128 stands for zero in the data rows.
Each row has a hidden score. How much does it go up from the first row of each pair to the second? 15 means little or no change, 30 a big rise and 0 a big fall. The score is a weighted sum of the row's numbers plus the product of two more (or one squared), each taken from its middle value.
[125 116 117 110  89 133 105 127 139 138]
[137 160 130 120 144  96 123  95 128 125]: 17
[117 133 148 142 130 105 143 117 119 128]
[126 114 110 123 136 109 128 111 128 120]: 14
[166 146 130 119 168 108 189 146 153  71]
[125 131 123 141 126 119 118 131 135 102]: 10
[127 122 108 149 144 136 147 123 159 112]
[128 117  92 126 128 135 150 130 160 114]: 15
[111 132  92 142 107 145 100 151 136 140]
[128 139 128 141 143 131 121 145 119 116]: 15
[142 103  90 128 129 151 138 131 170 108]
[140 104 122 104 114 117 123 118 113 118]: 9
[139 156 134 127 134  95 127  97 144 113]
[ 84  95 170 149  98 119  78 141 156 145]: 23
[123 119 125 138 114 117 136 123 143 142]
[115 115  90 155 150 122 126 141 131 117]: 13
[113 148 154 142 132 119 129 130 122 117]
[113 145 109 151 139 122 134 128 149 125]: 14
[100 103  76 153 135 130 164 127 137 139]
[160 128 136  70 142 169 138 153  74 139]: 16
[154 110 111 105 125 122 141 114 128 131]
[121 128 122 113 105 128  96 133 113 151]: 14
[114 125 144 123 121 116 167 114 129 141]
[ 86  90 170 148 100 113  84 132 154 141]: 19
[153 141 113 126 151 114 178 154 142  57]
[148 145 102 144 146 151 130 133 128 140]: 13
[114 130 156 141 140 104 151 105 125 128]
[157 138 131  88 128 159 129 146  80 127]: 14
[105 137 111 143 125 116 127 129 166 143]
[132 157 133 122 137  86 117  86 136 123]: 15
[122 140 149 123 162 120 194 139  98 103]
[ 99 116 143 154 110 103 127 104  59 161]: 15
[120 146 127 134 127 124 107 116 135 134]
[141 152 124 130 132 135 141 128 129 113]: 16
[102 155 143 144 114 105 113 115 136 114]
[160 115  87 123 182 187 130 165 135 129]: 12
[155 137 100 141 145 157 131 133 135 137]
[162 115  83 115 164 181 124 170 132 130]: 13
[ 86 186 112 200 155 153 132 148 101 103]
[120 122 122 123 115 158 124 129 101 141]: 13
[128 119 140 135 134 121 124 113 143 134]
[ 95 182 109 212 157 153 114 158 118 109]: 19
[115 126 126 140 126 114 121 120 139 117]
[ 97 152 141 148 104 111 118 119 130 111]: 16
[124 133 118 107 115 119 107 118 118 143]
[130 110 122 100 101 135 113 138 108 146]: 15
[151 108 165 117 126 103 137 119 124 123]
[134 126 106 139 143 151 157 125 161 121]: 19
[182 105 187 110 145 111 137 115  92 140]
[110 127  90 133 125 142 108 135 135 129]: 13
[128 136 134 141 141 130 123 108 132 118]
[ 66 143 179 176 142 113 108 122 124 112]: 21
[128 151 121 137 131 131 168 115 191 139]
[107 139 122 142 139 107 128 122 155 144]: 12
[133 117 142 110 128 123 120 134 133 113]
[113 119 155 157 150  90 130  91  74 163]: 17
[ 85 142 192 175 163 111 120 101 143 123]
[121 112 150 101 133 109 124 128 135 117]: 13
[158 158 138 130 128 113 107 110 163 133]
[103 140 107 142 113 122 116 137 146 136]: 15
[113 126 153 123 127 113 155 114 139 135]
[163 124 121  95 123 119 147 129 100 119]: 14
[130 130 125 133 142 139 125 129 127 126]
[124 134 123 102 118 130 100 127 123 140]: 17
[177 110 180 108 131 108 135 123 102 140]
[123 124 140 121  95 136 104 137 116 136]: 15
[168 150 141 118 193 105 204 134 163  78]
[128 135 123 133 117 139 118 150 128 131]: 10
[124 135 114 138 146 138 110 130 146 117]
[148 115 131  84 143 156 135 146  66 123]: 15
[135 117 133 140 116 148 112 136 114 128]
[123 133  91 128 131 137 108 126 136 134]: 16
[182 120 185 109 143  99 139 121  98 137]
[157 118 133  80 132 176 136 150  71 128]: 12
[118 128 102 134 124 142 122 142 151 143]
[126 116 127 105  93 132 100 122 142 135]: 14
[120 135  91 135 120 138 111 151 138 138]
[134 123 120 118 104 126  93 131 122 144]: 14
[170 113  75 116 164 197 131 168 138 139]
[135 110 131 130 136 129 133 110 145 151]: 17
[116 131 115 118 108 142 130 128 128 133]
[160 123  73 121 153 179 136 172 152 114]: 14
[130 127 143 123 121 136 110 118 124 138]
[118 151 133 144 122 143 129 117 113 130]: 15
[101 144 136 148 111 110 116 119 137 122]
[126 142 136 133 120 125 122 122 146 123]: 15
[124 147 110 137 113 149 159 103 196 139]
[131 139 142 124 135 132 127 123 145 131]: 4
[ 96 170 104 213 141 160 104 162 117  98]
[ 98 124 173 102  92  36  73  96  96 120]: 23
[ 99 174 107 193 134 148 108 141 130 114]
[159 124 136  77 136 172 127 160  78 126]: 15
[140 141 153 129 171 123 190 130 113 104]
[124 112 129 117  94 122 105 119 142 135]: 13
[109 134 147 123 125 110 152 112 130 129]
[ 95 171 107 213 153 164 114 166 118  96]: 15
[ 99 152 124 120 108 105  95 129 103 172]
[131 117 126 121 118 128 109 124 128 147]: 1
[115 142 158 150 131 121 130 116 159 128]
[117 151 114 154 135 126 144 121 141 121]: 15
[162 114  85 114 166 191 123 168 141 130]
[124 141 140 142 125 137 132 120 116 127]: 17
[140 150 156 128 159 131 182 139 100 103]
[131 109 130 108  91 147 112 128 149 153]: 14
[120 121 126 130 130 132 118 145 131 121]
[159  98 141 108 143 153 141 143 118  66]: 17
[152 117  76 113 153 186 129 166 135 125]
[152 112  70 123 161 174 118 151 132 145]: 15
[164 146 127 126 170 107 188 152 146  66]
[133 128 151 128 169 121 188 128  98 108]: 13
[131 155 128 124 130  96 117  84 138 116]
[124 109 126 111 100 135  99 123 145 135]: 11
[103 167 101 207 156 166 117 163 115 105]
[132 123 112 135 126 118 115 117 135 152]: 15
[118 130 100 127 131 143 114 133 152 156]
[118 116 135 127 135 119 124 119 153 134]: 14
